Where one turn sends some rows of the set: a few examples, then the rows asked:
noke: [ 17  -7  17   8   4 -24   1  -6 -24   2 -10  -2  -7   1  35  -3  10   0
 -12   5   2  -4   6 -17   0   4  -8  15  -6  -2   3  -4   1  -8 -15  -8
   0 -11 -21  -4   7   4   3   6   2   9   5   2   5   8  -2  16  14  -3
 -14 -13  -2  -2  -4   1  -8   1  11   3   5 -12  -1]
Gomos: [  8   0  19   3  -1  -9 -10  -5 -27   6  -8  11  -3  16  33  -6   5   3
  -4  18  -1 -10   6  -3  10   7  -4  29 -14  -5   3   0   5 -11 -18 -11
   3  -9 -20  -3  -3   5  -9  -4   1   6   8   9   5   6  -9   0  21  -1
  -6  -8  -1   8 -12   7   0   8  15   2   8 -12  -3]
Dev: [ 11   0  17   3   0  -9 -11   1 -28   5  -7   9  -4  14  32 -10   9   3
  -3  19  -4  -7   2  -3  13  10   0  32 -17  -6   0   0   7 -10 -18 -13
   2 -10 -23  -3  -6   3  -8  -4   3   7  10   7   5   7  -5  -2  23   0
 -11  -9  -1   6 -15  11  -4   6  11   0   8  -9  -4]
boteg: [  9  -1  -1  13  15 -10   0  -5 -22  -3  -9  10 -19   2  -2   0   0  14
   5   3   7   3  -2   3   1   2 -17  -2  -4   5  -3  10   5   7  -6  -8
 -10  -3 -12 -19   1  -2  -6  -6   6  -6  20   7  12  11  -5  -6  15  11
 -22   4  -7   4 -14  -5  -2   6  -4   8  -8  -8  -4]
roz: [ 24 -25  -3  18  -4  -6  -4   0 -16  11 -13  -7   3   2  14   4  -1  12
   5   0   4   5 -15   2   2  14  -7   7   0 -10 -17 -19   0   2 -16   8
  -6  15  -5   3  13  -1 -14 -13 -10  16   7  -6  13   1  11  -1  16  -1
  -3  13 -11   0 -16  -7 -13   5  17   5  12 -14  -6]
zap: [ 16 -11   7  26   0  -5  -1   4 -13 -10 -13  14  -2   3  17  -2  12  12
   2 -10  -2  15 -13  -4  -4  16   1  11 -14 -25 -13 -16  18  -6   2  -4
   0  10 -16  -7 -13  -5 -20   1  -6  10   2  -1   0   6  17   1  23   6
   9  10 -12   4 -10  12   3  15  14  -7   4  -9   5]
raku: [  8 -11   6   5  13 -20   4  -8 -17   6 -11  18 -27   8   5  -3   6  17
   8   7  -5   9  -4   7  -1  -4 -17  -2 -10  -7  -1  -2  10   4 -10  -4
  -4  -5 -13 -16  -5  -6 -10  -5  -4 -12  18   6   4  16   1  -6  16  15
 -22  -1 -13  11 -11   7  -9   9  -3  14  -1 -13  -5]
bital: [ 10 -14   9  26  -6  -7 -12   8 -19  16  -8   1   2   0  22 -13  13  13
  11 -11   5  13  -6   0   1  12   1   6   2   1 -25  -1  -4   2 -12   0
   3   4  -4  -1   6  -8  -6  -9   0  -1   0  -5  -1  11   8   9  12  10
   6   7 -10  -1  -4  -4   2  16  27 -16   3  -6 -10]
Suri: [  9 -19   3   3  -2 -11 -12   6 -16  16   1  -5  -5   4  17 -19  14  11
  13  -8  -2  15  -3   3   6   9  -7  11  -4  -5 -13  -1  -6   2  -8   1
  19  -2  -9   0  -2  -9  -8  -3  -4   2  -5 -17  -5  12  15  -6  16   0
   0   2 -15  -7  -7  -1   2  16  15 -14   9   5  -6]
mam: [  9 -24  16  30   3  -3   2   7 -11   9 -12  -3   4  14  10  -9  10  12
   6   9   9  10 -17  -2   1  -1 -15   6  -4  -4 -14  -8 -13   8  -1  -3
 -13   7 -11  -7   6   5 -24 -10   3  14  -7  -5  -6   7  10   0   7   3
   5  -4 -20  -1  -2   9  -2   0  17   3  15  -9 -12]
lida: [ 28 -27   0  20  -3  -9  -1   5 -12  12  -8  -6  -2   1  16   2   1   7
   6  -5  -7   7 -18   0   3  10  -7   7  -5  -9 -18 -28   4   0 -21   5
  -9  14  -1   5   7   0 -12 -12 -12  13   7  -8   8   2  16   2  18   1
  -5   9 -12   4 -12  -6 -17   6  11   7  11 -11  -8]
bomom: [ 13 -12   3   7   9 -22   6  -7 -14   4  -7  17 -24   5   6  -4   3  21
   9  11  -6   7  -5   5   0  -2 -17   0 -14  -6   0  -3   7   2  -7  -3
  -1  -3 -18 -14  -2  -6 -11  -4  -2  -4  13   9   6  19   1  -4  16  17
 -26  -2 -17  12 -11   8 -14   9  -7  16  -1 -15  -1]
vovu: [ 11  -8   3   2  12 -18   2  -8 -22   4  -7  13 -25   5   1  -2   4  12
   5   3   2   7  -5   7  -3  -4 -22  -1  -8  -2  -1   5   8   8  -7  -8
  -5  -1 -10 -22  -8   0 -12  -2   0  -8  17   5   7  17  -6  -9  17   8
 -23   2 -10   5 -13  -2  -3  10  -6   6  -2  -6  -7]
Danar: [ 22 -21  -6  16  -1  -3  -6   4 -17   9  -4  -4   3   3  11   2  -3  13
   8   4   7   5 -15   8   6  17 -10  13   1  -7 -15 -16   1   1 -16   5
  -3  10  -5   4   6   0 -15 -15  -7  20  11  -8  11  -5  13  -7  21 -10
  -4  14 -12  -3 -17  -7  -7  10   9   3  14  -7  -5]
Rifef: [ 10  -6   4  20   7  -7   3  -3 -20   2 -18  11 -16   7   1   0   2  19
   8   9   3   0  -1   2  -1   3  -4  -2  -9  -1  -7   6   6   6  -1  -8
 -10   6 -16 -13  10   0 -11  -8   5  -4  16  13  17  15  -9  -6  13  17
 -20   7 -10  15 -11  -2  -9   5   3   8 -12 -15  -2]
zusa: [ 10  -3  26   5  -1  -8  -7   1 -23  10 -13   9 -15  15  34  -7   7  -2
  -8   8  -8  -5   8  -7   7   3   3  26 -13  -5  -1  -6  11  -8 -15 -20
  -1  -4 -14  -2  -6  10  -7   1   6   4   8   3  10   3  -4   0  22  -7
 -10  -8  -3  13  -7   2  -4  10   9  -3  -1  -6   0]
pifof: [ 10  -8   6  12  16 -16   5  -3 -20   4 -17  11 -21   7   3  -3   7  13
  10   6  -6   3  -2   0   0  -4  -5  -4 -12  -4  -1  -5   9   8  -7  -6
  -9  -5 -13  -9   5  -5 -10  -5  -2 -13  19   9   4  17   0  -5  13  19
 -22   6 -12  15  -8   7 -11   0  -2  14  -5 -12  -8]
Ludi: [  5 -18  17  22   5   2  -2  11 -12  10   0  -3   1  14   7 -16   4   4
  10  -2  -5  10 -20   2   3   1 -18  12  -7   1 -14  -4  -4   2   0  -5
 -13  11  -7 -11  -6  10 -18 -12   7   8  -5 -11  -1   4  12 -11  13 -10
   1 -12 -18   3  -7   1   4  11  14   4  14  -1  -7]
sez: [ 20  -7  -3  20   2  -4  -1  -1 -11 -15  -7   5   3  -1  15  -4   9  10
   0  -9  -2  15 -14  -6   2  21 -13  12 -16 -23  -5 -10   8  -5   0   0
   2   7 -19 -10 -14  -8 -18   6  -7  13  -5  -4   0  10  15   2  23   7
   9  10 -11  -5 -16   5   4   6  10  -3   7  -4   7]
Tiko: [ 20  -8  17   7   4 -25   0  -3 -29   0 -12  -5  -6  -2  35  -5  13  -1
 -10   5   2  -3   0 -16   0   7  -6  18  -7  -2   1  -2   3  -6 -14 -10
  -2 -10 -24  -6   5   4   0   7   4  11   5   3   6  12  -2  14  13  -5
 -17 -12   0  -4  -8   2 -10   0  13  -1   6  -9  -6]
Fusu: [ 12  -5  25   6  -5  -8  -9   4 -22  10 -15   5 -16  15  35  -8  13  -3
  -8  11  -9  -2   5 -10   7   6   5  24 -14  -9  -7  -5  10  -7 -13 -22
  -3   0 -16  -3  -5   9  -9   1   3   4   7   3  12   8  -7   0  22  -3
 -12 -10  -3  12  -9   3  -9   9   9  -7  -3  -5  -1]
Kug: [ 16 -11  -2  20   5  -6   1   1 -15 -16 -11  -1   3   0  11  -3  12   7
  -2 -15  -1  14 -12 -10  -5  17  -3  10 -13 -23  -7 -10  11  -5   7   0
   3  13 -19 -10  -5  -4 -14   6  -7  13  -4  -7   3   6  18  -2  20   5
   7   7  -9  -6 -12   6   5   8  11  -6   4  -8   9]
Regu: [ 15 -10   5  15  11 -15   5  -1 -20   2 -14  11 -17   6   4  -5   4  13
  12   9  -6  -3  -7   2   2  -4  -3  -1 -18  -2  -3  -6   7   7  -7  -5
  -9  -2 -16 -12   9  -4 -14  -6   1  -8  14  14   5  18  -4  -5  15  22
 -23   7 -14  14  -7   7 -12   0  -3  15  -5 -14  -9]
fer: [ 11 -18   4  12  -6  -9 -12   8  -9  18   1   0  -8   8  20 -18  15  11
   9  -3  -7  17  -3  -1  10   8  -6  11  -9  -8 -15  -7 -10   0 -16   0
  14  -3  -5   3  -2 -13  -9  -5  -8   2  -8 -11  -9  12  15   4  17  15
   4   2 -15  -1  -6   3  -4  10   9 -11   6   2  -6]
rozef: [ 14  -5  12   3  -2 -19  -4  -9 -28   4 -11   1  -1   9  34  -3  15   5
  -5  20   3  -6   3  -8   5  13 -10  22 -10  -9   3   5  -1  -8 -12  -6
   7  -7 -29  -5   0   1  -9   3  -4  11   6   7   8  15 -11   5  14  -2
 -10 -10  -1  -2 -13   5  -7   6  17   0  13 -12  -6]
rut: [ 16  -4  14   4  -1 -21  -1 -10 -28   4 -10   2   0  10  33  -2  10   1
  -6  17   4 -10   6  -9   5   8 -12  20 -11  -6   7   2  -2  -7 -15  -7
   5  -9 -24  -4   1   5  -9   4  -3  11   5   9   5  13 -11   8  14  -2
  -7  -8  -1   1  -7   3  -3   3  15   2  11 -12  -8]
mogu: [ 19 -12   3  18   0  -5  -4   3 -15 -12 -10  11   1   3  18  -6  10   8
  -2  -9   1  13 -17  -2  -2  13  -5  14 -20 -27  -7 -14  13  -4  -2  -3
  -1   9 -15 -14 -12  -7 -23   3  -5   8  -4   0  -4   6  15  -1  27  12
   9  11 -11  -4 -16  10   6   8  10  -5   7  -9   4]
lazud: [ 14 -16   7  23  -7  -7 -12  11 -14  17  -5   2  -3   6  22 -16  16   8
   8  -6  -2  13  -6  -3   6   6   1   9  -9  -3 -22  -8  -8   2 -19  -2
   5   1   0   2   4 -10 -10  -7  -5  -2  -6  -3  -8  13  11  11  15  21
   7   6 -11   1  -3   2  -4   8  16 -13   3  -3 -12]
tevug: [ 14 -14   2  -1   9 -21   4  -6 -20   2  -6  10 -25   1   3  -4   2  14
   5   3   2   5  -6   7  -4  -5 -18   1 -10  -3  -1   3   9   7  -3  -7
  -2   3 -15 -23  -2   1 -12   1   5  -3  10   4  11  17  -4 -12  17   6
 -28  -1 -14   4 -11  -2  -8  12  -9   8  -3  -7  -3]
zuvob: [  6 -27  19  19   3  -3   3   4  -4  15  -8  -3  -6  14   9 -15   6  13
   4  -2  -8  19 -16   1   0  -1 -21  12  -3  -5 -13  -7  -7   1   1  -6
  -9  10  -8  -9  -6   8 -14  -7   2  11 -11 -16   1   9  19  -7  10  -4
   0 -13 -18   6  -6   3  -7   8  14   5  12  -6   0]
neziz: [ 11 -24  18  27   5  -5   5   8  -3  11 -11  -3  -2   8  15 -14   5  14
   6   3  -3  17 -18  -3   4  -1 -21   9  -5  -1 -10 -13 -10   5  -4  -4
 -14   0 -11  -4   0   1 -17  -8   5  13 -10 -11  -7   8  20   4  10   2
  -1  -8 -22   2  -5   8  -9  -3  14   9  15  -5  -5]
Fas: [  7  -5   3  18  14  -8   3  -6 -20   1 -20   8 -20   9   0   2   6  14
   6   7   3   1   2  -1   0   2  -7  -7  -7  -2  -4   5   4   9  -2  -7
 -10   0 -14 -13   9  -3  -9  -6   1  -9  19   8  13  14  -7  -5  11  18
 -18   6  -9  11 -10  -1  -8   0   2   9 -10 -11  -5]
dutal: [ 12  -7  24   8  -2 -15  -3  -2 -18   7 -17   2 -18   8  38  -4   9   1
 -13   2  -6  -1  10 -16   1   3  -2  15  -6  -6  -1  -6   6  -8 -12 -15
  -2  -5 -17  -4   2   7   2   4   5   3   6  -1  11   3  -3  13  20  -6
 -15 -15  -7   6  -5  -1 -11   7  13   1  -2  -8   8]
Vos: [ 23 -27  -1  14  -5  -9  -5   5  -9  15  -1   0  -9   7  13   0   1  10
   4  -2  -7  11 -16   3   4   8 -10  11  -5 -13 -18 -25   3  -4 -21   5
  -2  17   0   3   1   2 -12 -14 -14  13   8 -10   8  -3  17  -4  23  -1
  -5   1 -14   4 -14  -3 -16  14   4   5  12 -11  -2]
gapab: [ 23 -24  -2   9  -5  -5  -8   6 -14  12  -1  -1  -6   9  12   1   0   6
   6   3   1   6 -15   7   6  12 -12  11  -5 -13 -16 -21   2   1 -16   3
   0  17  -2   1   0   3 -19 -13 -11  15   8 -10  10  -4  10 -11  25 -10
  -5   8 -16  -2 -15  -8  -8  15   2   0  13  -3  -5]
lalo: [ 13  -7  22  12  -3 -16  -6   1 -19   5 -16   1 -17   5  39  -5  11   4
 -13   3  -5   4   5 -17   3   8  -2  17  -5  -5  -8  -4   7 -11 -13 -15
  -4  -4 -20  -7   2   2   5   1   5   4   8  -1  12   4  -2  15  19  -1
 -18 -17  -4   4  -9   1 -14   7  13   0  -2  -9   8]
furo: [ 11  -2   1  13  12  -9   1  -1 -21  -4  -9  10 -18  -1   2  -3  -4  16
   8   1   5   2  -5   5   1   4 -14   0  -6   6  -5   7   8   5  -4  -8
 -10   0 -15 -20   2  -1  -5  -6  13  -3  17   7  15  10  -6  -7  19   6
 -27   4 -10   6 -14  -6  -4   9  -4   9  -7  -7   1]
nilo: [ 16  -8   5  24   4  -4  -1   6 -14 -15 -13   4   1  -1  18  -3  11   5
   4 -16  -5  12 -13 -10  -2  18   2   5 -14 -23 -10 -16  16  -4   6  -1
  -4  10 -17  -9  -6  -6 -14   2  -4   4   2  -5   1   3  15   1  25   3
   4   8 -16  -2 -11   8   4  12  17  -2   4  -5  10]
zolo: [  3 -15  14  34   4   1  -1  10 -11   8  -3   1   7  15   6 -10   6  14
  11   8   6   9 -16   0   4   5 -18  10   0   2 -17   0 -11   0   0  -3
 -12   9 -11  -7  -3   6 -18 -15   2  15   0  -4  -1   3   9  -3   9  -3
   5 -10 -18   4  -6   6   3  10  17   4  16  -8  -9]
Mel: [  8 -13   6  14  -1  -8 -12   7 -22  13  -2  -3   3  -2  20 -16  11  12
  16 -12   4  12  -6   3   3  13  -5   9   3   3 -18   2  -3   2  -8   3
  10   0  -7  -2   1  -8  -4  -7   3   0   0 -12  -1   9  11   0  14  -3
  -1   6 -12  -8  -6  -5   6  19  25 -14   8   2  -7]

Ludi -> neziz
lida -> Danar
And these:
Kug -> mogu
tevug -> Regu
rozef -> Fusu
Fas -> vovu
rut -> zusa
lazud -> Mel

